In the rows, zero is written as 128.
Each named turn below is shown by a few rows before and after it. Which turns, in which order, take the first row of each later pair to the second? The first pair is answered.
turn Z660:
[143 128 146 141 133 101 124 115 115 113  66 133 103] => [153 119 177 119 113 109  97 140 122 117  87 130 112]
[ 86 117 127  93 129 132 121 136 129 143 146 183 141] => [ 81 134 108 116 143 120 145 116 120 135 126 182 129]
[122 167 114 156 160 132 170 102 103 106  99 104 119] => [128 170 181 132 136 133 121 132 111 102 126  88 135]
[126 139 147 177 133  63  95 112 118 148 123  76 118] => [134 113 155 145 106  82  66 139 118 163 156  84 129]
turn Z843:
[112  93 120  90 131 127 105 127 128 141 142 133 116] => [117 122 157 126 147 116 104 106 128 106 115 100 112]
[112 138  61 187 167 123 151  74 167 126  87 130 104] => [131  91 127  85 115 165  72 160 177 168 181 137 148]
[118  94  60 151  85 130 125 133 162 131 160 131 117] => [133 120 129 169  75 124  92 139 174 102 159  92 119]
[144 106 142 140 108 129 109 128 129 117 124 142 130] => [136 109 123 149 123 131 127 112 130 112 108 148 127]
turn Z596:
[120 116 129 111 132 108 145 112 121 176 132 124 143] => [139 101 139 125 114 114 125 117 136 170 138 115 141]
[127 137 127 155 134 123 144 108 130 120  99 117 111] => [117 151 155  96 141 125 133 137 109 123 123 120 134]
[143 132 179  94 116 144  88 131 121 109 172 118 132] => [156 117 112 182 119 135 122  85 135  96 133 121  96]
turn Z890:
[159  93 134 145 108 142  85 137 160 133 155 115 129] => [136 115 152  80 127 138  96 158 133 142 163 122 148]
[127 113 140 123 135 157 129 120 131 121 125 124 137] => [127 120 139 126 128 154 136 121 133 117 119 125 141]
[105 161 100 116 151 130 153  99  85 111 123 110 131] => [132 133  80 162 135 135 144  90 111 107 116 106 110]
[145 115  82  91 122 152 121 158 137 170 132 170 128] => [116 193 150  87 154 126 125 140 104 125  94 128 137]

(2 to 3 turns a pair)
[150 132 163 167 120 117 107 123 179 103 152 102 117] => [115 154 172  74 140 118 115 152 145 129 173 118 144]
Z890 then Z890
[152 119 134 199 113 128 134 110 167 100 100 107 110] => [126 115 145  67 111 144 113 183 146 146 159 140 153]
Z660 then Z660 then Z890
[142  86  86 196 127 117 139 118 143 154 112 147 133] => [119  96  97 100 138 127 133 150 113 181 147 166 159]
Z843 then Z890 then Z660
[116 135 151 169 162 118 132 138 105  70 108 115  93] => [134  91 104 186 134 131 130 148 129  90 127 143  84]
Z890 then Z843 then Z843
[133 104 143  99  97 153  91 157 153 143 164 133 136] => [ 96 163 103 136 157 117 162  93 116 123  91 126 119]
Z890 then Z843
[102 150 143  94 168 107 137 135 105 126 107 123 155] => [144  74  79 150 121 130 125 131 152 139 125 144 125]
Z843 then Z890 then Z890
